Here are some points, one per row:
np.array([39, 45, 33, -29, 23, -19, 1, 46, -7, -33, -5, 28])
np.array([-23, 28, 49, -25, 33, 28, -21, -5, 13, 9, -47, 15])
np.array([-27, 25, 64, -12, 19, 37, -21, -3, 15, 1, -36, 4])
np.array([-23, 18, 38, 2, 8, -43, 42, -9, -25, -38, -1, -29])
np.array([16, 29, 6, -26, 9, -53, 35, 19, -22, -57, -9, -5])
np.array([-67, 21, 55, -32, -4, -29, 23, -51, 5, -66, 1, -10])
np.array([-127, -12, 42, -6, -30, -25, 19, -83, 19, -26, -13, -9])
np.array([-127, -22, 61, 9, -31, -49, 33, -87, 40, 10, -14, 41])
np.array([6, 34, 80, -22, 15, 52, -8, 11, 15, 25, -33, 18])
np.array([-54, 13, 46, 6, -17, 18, 37, -85, 30, -67, -11, -19])
np.array([-8, 18, 41, 3, 9, -32, 40, 3, -30, -16, 5, -33])
np.array([71, 28, 0, -30, 0, -56, 53, -3, -7, -85, 15, 32])
np.array([25, 34, 1, -34, -8, -74, 23, 8, -10, -72, 16, 12])
np.array([-4, 8, 34, 8, 14, -22, 56, 23, -20, -48, -21, -34])
np.array([-56, 10, 55, -17, -6, 11, -31, -78, 24, -99, -17, 14])
np.array([1, 1, 5, -21, 1, -4, 40, 21, -7, -80, 18, -22])
np.array([-8, 27, 36, -19, 8, -12, 5, 20, 1, -28, -17, 5])
np.array([17, 11, 4, -8, 10, -16, 53, 26, -20, -59, -15, -29])
np.array([-27, 13, 17, -3, 9, -44, 33, -10, -20, -48, -10, -27])
np.array([-45, -5, 33, 8, -13, 2, 48, -69, 33, -4, 0, 34])
np.array([23, 39, -8, -21, -15, -64, 29, -1, 3, -67, 8, 10])
np.array([-19, 18, 43, 1, 11, -49, 33, -3, -24, -36, 4, -33])
np.array([46, 49, 44, -32, 18, -36, 29, 53, -23, -34, 18, 25])
np.array([-10, 30, 81, -22, 22, 33, -47, -13, 22, 50, -44, 25])
np.array([-20, 29, 41, -31, 29, 22, -21, 13, 10, 15, -42, 8])
np.array([-45, 19, 51, 26, -25, 12, 56, -85, 24, -68, -5, -18])
np.array([43, 33, -10, -29, -18, -58, 32, 15, 1, -85, 18, 16])
np.array([0, 31, 72, -16, 19, 37, -25, -2, 11, 22, -45, -3])
np.array([26, 39, -1, -28, 17, -49, 30, 29, -19, -68, -8, -4])
np.array([12, 36, 19, -23, 7, -18, 23, 19, 6, -39, -19, 13])
np.array([74, 28, 66, -5, 25, 36, 11, 26, 6, -28, 11, 19])
np.array([-15, 15, -20, -50, -8, -41, -4, 8, 3, -80, -9, 12])
np.array([3, 26, 71, -18, 34, 37, -39, -10, 14, 1, -34, 23])
np.array([-61, 3, 49, 9, -27, 19, 63, -63, 30, -9, -14, 2])
np.array([-94, -10, 40, -1, -22, -27, 20, -81, 22, -66, 7, -5])
np.array([28, 34, 12, -23, 16, -66, 7, 73, -35, -16, 18, 10])
np.array([3, 19, 6, -7, 9, -28, 59, 36, -11, -33, -31, -11])
np.array([-77, -1, 54, 8, -16, 0, 23, -72, 39, 7, -18, 17])
np.array([-23, 16, 28, 5, 8, -60, 43, -21, -19, -36, 6, -23])
np.array([-30, 15, 74, -1, 24, 37, -41, -24, 29, -4, -50, 13])
np.array([-98, 15, 39, -5, 11, -29, 44, -30, -18, -12, -38, -35])
np.array([5, 26, 35, -2, 0, -22, 69, 14, -20, -39, -18, -26])
np.array([34, 47, 39, -19, 23, -8, 8, 45, -12, -42, -14, 14])
np.array([-38, 21, 81, -12, 17, 38, -33, 16, 18, 14, -34, 14])
np.array([-69, 5, 37, -11, -34, -15, 18, -67, 27, -40, -9, -24])
np.array([18, 35, 21, -9, 0, -29, 65, 42, -21, -23, -15, -23])
np.array([16, 34, 10, -23, 4, -53, 30, 13, -14, -56, -4, 2])
np.array([35, 34, 61, -26, 30, 26, -3, 22, -4, 18, -22, 3])
np.array([23, 29, 40, -4, 35, 7, 43, -15, -8, -58, 15, 17])
np.array([-117, -26, 49, 9, -22, -20, 4, -80, 31, -74, -6, 4])
np.array([-3, 17, 27, -3, 5, -37, 97, 45, -20, -83, 7, 8])
There is one direction along which these points spread out most. Where along it does each point below lie, from 0 to 99? The average is 50, and the first point in the table lies past the average.
np.array([-64, 10, 45, 18, -39, -9, 79, -47, 25, -13, -11, -4]) : 33
np.array([-22, 27, 69, -17, 26, 41, -37, 7, 7, 1, -38, -16]) : 44
np.array([-23, 28, 81, -8, 31, 33, -16, 3, 2, 16, -44, -22]) : 43
np.array([25, 44, 12, -25, 13, -48, 16, 37, -14, -71, 7, 1]) : 69
np.array([25, 41, 6, -21, 4, -65, 14, 74, -36, -16, 12, -16]) : 74
np.array([13, 35, 69, -13, 30, 39, 3, 10, 4, 0, -19, 19]) : 52
np.array([-7, 18, 71, -19, 22, 44, -32, -7, 23, 15, -43, 32]) : 42
np.array([-102, -13, 44, -2, -36, -15, 18, -76, 23, -45, 2, -9]) : 23
np.array([-8, 43, 59, -18, 12, -7, 1, 36, -2, -27, -2, 2]) : 57
np.array([-22, 16, 35, 6, 8, -52, 53, -16, -25, -42, 6, -26]) : 52
np.array([-21, 17, 24, -9, -5, -27, 4, 5, 19, -84, 1, 18]) : 52
np.array([41, 47, 28, -31, 34, -1, -1, 43, -6, -65, -4, 24]) : 69
np.array([-66, -5, 63, -5, -17, -28, 36, -66, 33, 11, -4, 54]) : 29
np.array([30, 44, 4, -29, 15, -54, 20, 2, -4, -91, 3, 2]) : 66
np.array([-69, -1, 49, -1, -19, -13, 49, -41, 5, 0, -5, -12]) : 34
np.array([-103, -14, 66, 1, -17, -35, 35, -83, 26, 20, -8, 29]) : 20
np.array([-96, 8, 40, -9, -18, -33, -11, -46, 27, -80, -7, -13]) : 31
np.array([-5, 26, 54, -8, 22, 47, -29, -7, 13, 13, -33, -11]) : 44
